Each path below is one point turned by a fixed rotation once a step. After each direction that follows a path, write how fast that rotation turns it, in degrees per step (0 if it stays still).
Each turn is a multiple of 5 degrees from 10 to 175, or 0.
Each row of a path follows its step; steps can be skipped.
path 1
step 0: |  16 |  10 | -11 |  -7 |   2 |   4 |  23 | -23 |  16 |  -6 |  -7 |  -8 |  17 |   7 | -20 | -14 |   3 |  47 |  -6 |   4 |   1 | -20 |   4 | -17 |  15 |  12 |   6 |  20 |   5 |  20 |  13 |   9 |  11 |  18 |   9 |  27 |   9 | -18 |
step 2: |   1 | -25 |  19 |  16 |  10 |   5 |   8 | -19 | -13 | -26 |  -7 |  13 |   4 | -11 | -26 |   8 |   5 | -40 |  -5 |  12 |   3 | -17 |  -3 |  28 |  -7 |  13 |  23 |  12 |   6 |  10 | -12 | -11 |   8 |   6 | -13 | -17 |  11 |  27 |
step 3: |   2 |  13 |  33 |   5 |   1 |   2 |  45 |  11 |  18 | -17 |  24 | -15 |  -5 |   4 | -11 |  -1 |  10 |  -7 | -18 |  -4 |   7 |   7 |  11 |  27 | -14 | -10 | -15 |   2 |   1 |   5 | -19 |  15 | -28 |   8 |   8 | -21 |  -7 |  17 |
step 4: |  19 |   7 |  -1 | -20 | -24 |  12 |   9 |  23 |  21 | -15 |   8 | -11 |   6 |  -9 |   1 |  34 |   4 |  15 |  -8 |  -6 |  -2 |  11 |  -8 |   6 | -29 |  -2 | -20 | -26 | -19 |  -3 |  33 |  14 |   6 |   0 | -11 |  -6 |  26 |  11 |
step 5: |  17 |  -2 | -19 |  -5 | -15 |   7 |  -3 |  25 |  14 | -24 |  -6 |  -3 |  45 | -15 |  -5 |  -1 | -27 | -14 |  -4 | -14 | -10 | -32 |   8 | -14 |  -1 |  14 | -10 |  -5 |  -1 |  -8 |  11 |   5 |  15 | -16 |  21 |   9 | -12 | -22 |
step 7: |   8 | -19 |  26 |  14 |  14 | -12 |  -3 | -11 |  11 |   4 | -44 |  -6 |  -4 |  34 | -20 |   4 | -15 |   4 |  -1 |  23 |  12 |  -2 |  -8 |  11 |  -4 |  -4 |  -7 |  15 |  10 |  12 |  -5 |  16 |  -7 |  -5 | -20 |  26 |  23 |  -9 |
step 8: |   4 |   9 |  20 | -16 |  13 |  19 |  22 |  -5 |   6 |   8 | -25 | -28 | -16 |  12 | -18 |  -6 |   5 |  13 | -14 | -13 | -25 |   8 |   9 |  -3 |   0 |  21 |  26 |  -5 |  15 |  23 | -19 |   7 |   5 | -12 |  12 | -19 |  28 | -13 |
step 10: | -17 | -22 |  -2 |   1 |  -5 |   5 |   3 |  22 | -14 |  -1 |  25 | -19 |  37 |   6 | -18 |  10 |  19 | -23 | -24 |   8 |  -2 | -18 |  -4 |   6 | -17 |  -7 |  -6 |  28 | -28 |  14 |   1 |  -9 |   3 |  -3 |  18 |   7 |  -8 |  22 |
step 11: |   7 |  -1 |  35 | -22 |   4 |  -4 |  24 | -10 |  15 | -38 |  20 |  12 |   8 | -23 | -26 |  -9 |   4 |  -5 |  -9 |   5 |  10 |   5 |  -9 |   8 |   1 |   2 | -15 |  21 | -20 | -12 |  15 | -28 |  14 |  11 |   2 |  11 |  11 |  -2 |
step 12: |  26 |  -8 |  21 |   3 | -27 |   0 |  29 |   3 |  16 | -20 |   8 |   8 |   8 |  15 |   1 | -21 | -26 |  17 |   5 |  25 |  -5 |   8 |  24 |  13 |  -6 |  19 | -19 | -13 |  -6 |   0 |  15 |  20 |   1 |  -9 | -20 |  -3 | -16 | -11 |
| -9 |  3 | -5 |  3 | -4 | 12 |  1 |  3 |  1 | -3 |  8 | -6 |  3 |  3 |  0 | -7 | -4 | -7 |  3 | -2 |  5 |  4 | -6 |  4 | -6 | -1 | -4 |  0 | -1 | -2 | -4 | -4 | -2 |  6 |  2 | -6 | 12 |  4 | -> 55
|  -4 |   6 |  -2 |   4 |   6 |  -2 |   2 |   4 |   4 |   5 |  -3 |   9 |   0 |   3 |   1 |   3 |   5 |   5 |  -4 | -16 |  -3 |  -3 |  -4 |   5 |  -6 |   0 |  -7 |   5 |   1 |   3 |   3 |   1 |   5 |  -6 |   0 | -10 |  -2 |   6 | -> 65
|  -6 |  -9 |   4 |   4 |   8 |  -8 |  -1 |   0 |   3 |  -2 |   2 |  -3 |   3 |   0 |   2 |   4 |   4 |  -2 |  -9 |  -1 |   6 |   5 |  -4 |   1 |   3 | -10 |  -3 |   7 |   6 |  -1 |  -2 |   2 |  -6 |  11 |   4 |   5 |  -2 |   4 | -> 95
|  -5 |   1 |  -5 |  -2 |   0 |  -8 |  -8 |  -3 |   8 |  -2 |   8 |   2 |  -4 |  -5 |  -6 |  -3 |   1 |   1 |  -5 |   5 |  -3 |  -4 |  -2 |  10 |   2 |   5 |  -2 |  -3 |   5 |   8 |   1 |  -2 |  -6 |   0 |   5 |  -6 |   1 | -12 | -> 125
|  0 | -1 |  4 |  2 | -4 |  6 |  1 | -9 | -5 |  1 |  4 | -3 |  1 | -8 |  1 | -3 |  4 |  6 | -2 |  9 | -5 |  6 | -9 | -1 | -2 |  6 | -5 |  9 |  2 |  8 | -3 | -2 |  8 |  0 |  2 | -1 | -8 |  6 | -> 40
